The rows below come in pairs that one turn or mirror swaps. Which row does each named row swap with?
J_170: [ 14   2   3  10  -9  13  -5  -2  30   5 -14  -6  16  -1   6   2  18  11
  12  -7  15  -2]
J_756: [  7  16   7 -16  -5 -17 -12 -15  -5 -17   5  -5  11  -4  -4   1  22 -12
  -9  -4  -9  -9]
J_475: [ 19  -8  19   7   4   8  -9 -16   4 -14   7   2  -5   5   1 -21 -10  11
   2  -3   1  -8]
J_969: [  9   1  -9   8  -3  -8  -4  28  -4  -7   0  16  -2   6   1 -12  11   0
  -5 -18  -5  10]
J_682: [  0  13   2  -5 -17 -10  -7   2   7  -2 -19  13  33 -14  -3 -12  -4   8
   2  11  11 -11]
J_783: [ -3  20   2  -7 -28 -14   4  -7  14   3  -6  11  21 -13   4 -10  -6  11
   9  17  10  -7]
J_192: [ 11   7  -1   4  -4  -6  -3  28  -4   2  -4  16   8  -1  -2 -11  12   1
  -6 -21 -12  14]
J_919: [ -9  18   6  10 -13  -9  10   8  12  16  12  -5 -20 -14   3   2  24   6
   0   5  -5   4]
J_689: [ 12   3  -6   2  -4 -11  -5  26   0  -1   5  21   5   0  -5  -2  15  -8
   5 -22  -7   4]
J_726: [  1  20   5  -9 -19  -7  -5  -4  19  -6  -7   9  23  -6   3 -14  -5  18
   8  18  15  -6]
J_79: [  8   2   0  25   2 -20  -4  -1  -5  12  -8   0  18  18   5  -6  -7  -1
  11   0  -1  -1]
J_934: [ 11   1   9   8 -12  19  -7  -5  21   5 -17 -11  17  -2  11   6  23  10
   5  -9   6  -7]
J_207: [  2  18  -4  -4 -20 -19   2  -7   9  -9 -10  11  29 -14  -5  -8  -3  11
  10   9  10  -9]
J_6: [ 15  -3  -3  29   4 -12  -2   1   4   7 -10   1  12  14  10   5  -2  -5
  13  -3  -4   4]
J_411: [ 12  -1   0   1  -5  11  -9  -1 -20   2  15   1   2   2   9   5   1  14
 -11  25 -10   3]
J_266: [  2 -10   3  -3   0  15  -9  -1 -24  -3  16   4   6 -11   4   0   5  14
  -1  19  -4   6]
J_519: [ 15  -1   1  12  -2 -10  -9  29  -1  -1  -1  12   7   1  -1 -11   6 -10
  -7 -18 -11   6]
J_341: [  6  -6  10   8 -16  20   0  -7  23   7 -12  -6   6  -6   5   5  14  11
   6 -10  14 -16]
J_771: [  4  19   9 -15  -4 -17 -14 -10   3 -13  11  -8  10  -4   0   4  25  -3
 -14  -3 -13  -7]
J_129: [ -1  24   2  -6 -24 -12   2  -1  13  -9 -10  12  19 -13   1 -19   0  18
   8  15   8  -1]
J_94: [  6  26   3  -1 -27 -16   1  -1   9   1 -10   7  18 -17   0 -11  -5   9
  14  17   8  -3]
J_529: [  5  -2   6  -8  -5  11 -10  -2 -17  10  20   7  -1  -5   1   7   3  18
  -1  24  -7  -4]
J_265: [-14  11   0  11 -15  -5   8   3   2  16   3   3 -24 -12   2   4  17  -8
  -2  -1   5 -11]
J_313: [  9  -1  13   2  -8  17 -14  -4  17   0 -16 -12  10 -10   6   0  19  13
   6 -17  11 -13]
J_625: [-16  20   4   8  -3  -5  13   1   5  11   8  -3 -27  -2  11  -5  16   3
   1   2  -2  -1]
J_97: [  1  19   2 -12 -21  -9   2  -7   2  -3  -9   9  26 -13   1 -14  -7  16
  11  15  11 -10]
J_619: [  9   3  -7   8  -8  -7  -7  26   1  -5  -3  19  -1   7   1  -7   9  -2
   0 -20  -7  15]
J_109: [  6  22   1 -14   1 -21 -15 -13  -8 -11  16  -3   4  -2  -3   0  25  -1
  -8   4  -5  -8]
J_312: [-14  15   5  13 -11  -4  13   4   3  17  10  -3 -21 -17   6   2  19   4
   5   3   4   0]
J_552: [ 10  24   3 -13  -8 -23 -11 -12  -9 -18  10  -7   9  -8  -2   0  19  -5
  -8  -2  -8 -10]
J_508: [ 10  -3   2   3  -7  13  -5 -11  24   0 -13  -7  14  -9   4   2  24  12
   7 -17  10  -9]
J_188: [ 11  -6   0  24  -3 -18  -3  -1   2  10  -8  -3   6  18  -3 -12 -11   1
  10   6  -5   3]
J_524: [ -4  17   5  11 -10  -6   4   7   6  17  16  -1 -25  -4   8   2  26  -2
   1  -2   4  -2]
J_596: [  9  -3   8   5   0   9 -11   2 -16   6  15   1   1 -12   1  -5  -3  19
 -10  25 -11   2]
J_187: [  8  22   0 -10   4 -16  -5 -19  -3 -16   6  -7   3   4   3   1  22 -10
  -6   0 -15  -5]
J_101: [ 16  -4  13  10   3  10  -1 -12   4 -16  14   7  -7  -2   7 -24 -10  15
   1  -1   7  -9]
J_116: [  6  20   4 -12   5 -11 -10 -22  -6 -18   9   0   6 -17   1   1  22  -3
  -7  -8  -8  -9]
J_923: [  6  -6  -1   5 -13  -5  -3  26  -8  -2  -2  17   5   5   1  -8   9 -16
   3 -12  -5  12]
J_631: [ -8  13   7  12 -16  -4   7   6   1  18   8 -11 -25 -12   6   2  22   5
   1  -2   3  -5]
J_368: [  5   7   3  29   4 -19  -1   1  -3  11  -3   5  14   8   7  -7 -14   3
  15  -1   0   3]
J_992: [  8   1   4  -2  -6  14 -14  -4 -17   0  15   4   2   0   7   6  -1  20
  -7  23 -10   6]
J_554: [ 13   3  11  -5  -7  16  -6   1 -17   9  14   3   5  -8   5   0   2  19
 -12  20 -14   7]
J_559: [ 12  -2  10  15  11   6  -6  -7   5 -19  16   3   2  -4  14 -15 -17  12
  -1  -4   4  -7]
J_4: [-12  15   7   8 -18 -11   8   0   3  25  -1   0 -22  -7   3  -1  17  -4
   3   1  -2  -3]
J_216: [ 15  -6   5  11 -12  23  -1  -2  20   6 -15   0  11 -18   0  -1  14   9
   5  -1  13  -8]
J_740: [  4  15  -4 -10  -1 -14 -10 -21 -10 -15   6   0   6 -13  -7   5  20  -9
  -8   1  -4 -15]
J_76: [  5  -5  12   1   2   1  -6  -9   2 -19   8  11  -7   0   6 -22 -16  19
  -1   9   4  -8]
J_400: [ 14  -3   5   7 -13  18   2  -2  19   8 -17  -6  12  -8   5   0  18   6
  13 -17  12  -9]

J_216 pairs with J_682
J_6 pairs with J_76
J_79 pairs with J_101
J_529 pairs with J_689
J_923 pairs with J_266
J_992 pairs with J_619
J_552 pairs with J_631
J_625 pairs with J_187

The rows below come in pairs that one turn or mirror swaps. Which row does each named row swap with?
J_926: [ -5 -13  16  13 -15 -18 -20   5 -18 -10 -10  15  -3   5   6  19  -2  -1]
J_358: [-13  25   6 -11  -4  -6   3   4   2  13 -24 -12   5   2  -3  27  -1   2]
J_326: [ -1  22  -3  -3   4 -22  -1  24  13   8  -4 -10   6  -2  12  26  -3 -11]
J_423: [ -5  -4   4 -26   2 -21  15  -4 -24  -5   5 -21   9   5   0  13 -15   2]
J_272: [-10  -4  15  14 -17 -22 -20   7 -15  -5 -12  15   2   3  -5  11  -9  -8]
J_60: [ -4  -8  10  19 -16 -19 -17  12 -16 -10 -12  14   4   5  -2  19  -4  -3]
J_466: [-10  17   5  -2  -6 -15   0  16  14   8  -8  -1   9  -9  18  28  -3   9]
J_507: [-15  19  12  -1  10 -14   6  15  10  15 -14  -4  -1  -5  15  11   0  -7]
J_245: [ -4  21  11 -13  -6  -7   1  13  16   0 -24   3  11   2  14  24  -1 -14]
J_321: [ -8  17   4 -12  -4 -10   5  14  20   6 -16  13   5   1  18  19   2  -9]
J_494: [  0   4  -6 -20   4 -23   4  -3 -17 -16  21 -10  12  15  10  18  -8 -11]
J_355: [-20   8  24  -7  -1 -19   0  -2 -26 -26   7  10   8  -9  -6  34  10 -13]
J_333: [-21  13  31  -2  -3 -19  -3  -3 -21 -21   6  13   8 -10  -7  33   6 -15]
J_739: [-21   9  31  -8   2 -19  -1   0 -20 -22   6  15   7  -5  -6  37   6 -14]
J_979: [ -5  10   4 -15   7 -21  -4  -6 -10 -19  11 -25   5  18   7   3  -2 -13]
J_300: [ -5  16   5 -14   2 -13  -7  16  19   2  -7  -2   5  -4  20  16 -14   3]
J_217: [ -7  18   5   4  -8   0   4  11  12   8 -12  -3  10  -5  14  10  11  -3]
J_913: [ -7  -7  13  15 -16 -17 -18   6 -11  -7 -16  16  -2   5  -3  13  -7  -6]
J_553: [  3  -1  -3 -24  17 -25  14   1 -14  -6  -1 -18   6   3   8   4  -1  -7]
J_542: [-21   5  29 -10   1 -26   1   1 -20 -21   8  10   9 -13  -9  26   6 -15]
J_876: [ -1   5  -2 -34   4  -9  14  -2 -15  -2  -1 -18  14  10  -4  19  -7   1]
J_575: [  2   0   1 -30  -4 -17   5  -1 -15 -26  -5 -13   9  15  10  12 -13 -12]
J_644: [  2   0   1 -23   2 -21   1  -9 -16 -13  11 -19  13   7  15   1  -9  -3]
J_178: [-15 -10  12  11 -14 -22 -15   6 -13 -12 -18  14   5   7  -6  11  -1  -1]
J_671: [ -3  10  -3  -8  -5 -10   9  14  13  15 -12   4   7   2   5  26   8 -10]
J_860: [-21   7  28  -8  -1 -20  -3  -2 -21 -23   6  14   8 -13  -9  32  10 -13]
J_195: [  0   9  -1   2   0 -14   0  15  14  12 -20  -1  11   0  14  21  -1 -11]
J_208: [-12  24   7   0   6   0   8  22   9   7 -11  -6  14  -2  12  24  -3  -7]
J_669: [ -4   9   4 -21   0 -14   9   2 -21 -15  20 -22   3   7  12   6 -10 -12]
J_653: [ -3  -1  -5 -32  -3 -18  14   2 -19 -17   4 -11   5  16   7  15 -11 -15]
J_252: [-11  -8  10  15 -15 -21 -21   7 -18 -12  -9  16   0   5  -4  15  -9  -5]
J_609: [ -6  26   5   1   8 -14   0  13   2  14  -9   8   9   8   7  24 -14 -10]
J_558: [-29   6  27  -8  -7 -24   0   5 -19 -22   5   7   8  -6 -12  32   6 -14]
J_290: [ -8  -2   0 -29   9 -28  13   1 -14 -19   8 -20  12  -1   8  19  -9 -17]
J_425: [-11  23  12   6  12   0   0  10  13  -2 -14 -11   1   7   8  19   6 -11]
J_962: [-26   7  27  -4  -6 -20   0   3 -25 -23   7  10   8  -7  -9  34   2 -14]
J_792: [ -2   9   5 -23   2 -24  -8  -6 -13 -20   2 -18  -5   1  23  12 -17   6]
J_443: [-12 -12  10  11 -15 -21 -20   2 -14 -13 -12  16   5   7  -4  12  -5   0]
J_335: [-21   9  24 -10  -3 -22   0  -5 -22 -27  11   9   8  -7  -8  31   6 -15]
J_873: [ -7   3  -5 -24  20 -27   6  -6 -15 -21   5  -5  12   6   9   3  -4   4]
J_366: [ -3  -4  -1 -27   3 -27  11   7  -6 -20  12 -14  -4   5  16   9 -14 -10]
J_435: [-14  13   6   0  11  -4  10  15  16   7 -12   7   6   1   7  11  -4 -10]
J_24: [-17  11  27  -7  -2 -24  -3   5 -21 -22   8  12   5  -4  -1  38   3 -19]
J_7: [ -3   4 -11 -16   4 -24   6   1 -24 -13  12 -20   6  11  11  14  -2  -5]
J_918: [ -7 -10  19  13 -16 -19 -18   2 -15 -10 -11  16   4   2   0  14  -1  -1]
J_231: [-10  -8  12  15 -12 -18 -21   4 -19 -16 -11  11   1   3  -3  11  -5   1]

J_335 pairs with J_913
J_358 pairs with J_792
J_644 pairs with J_208

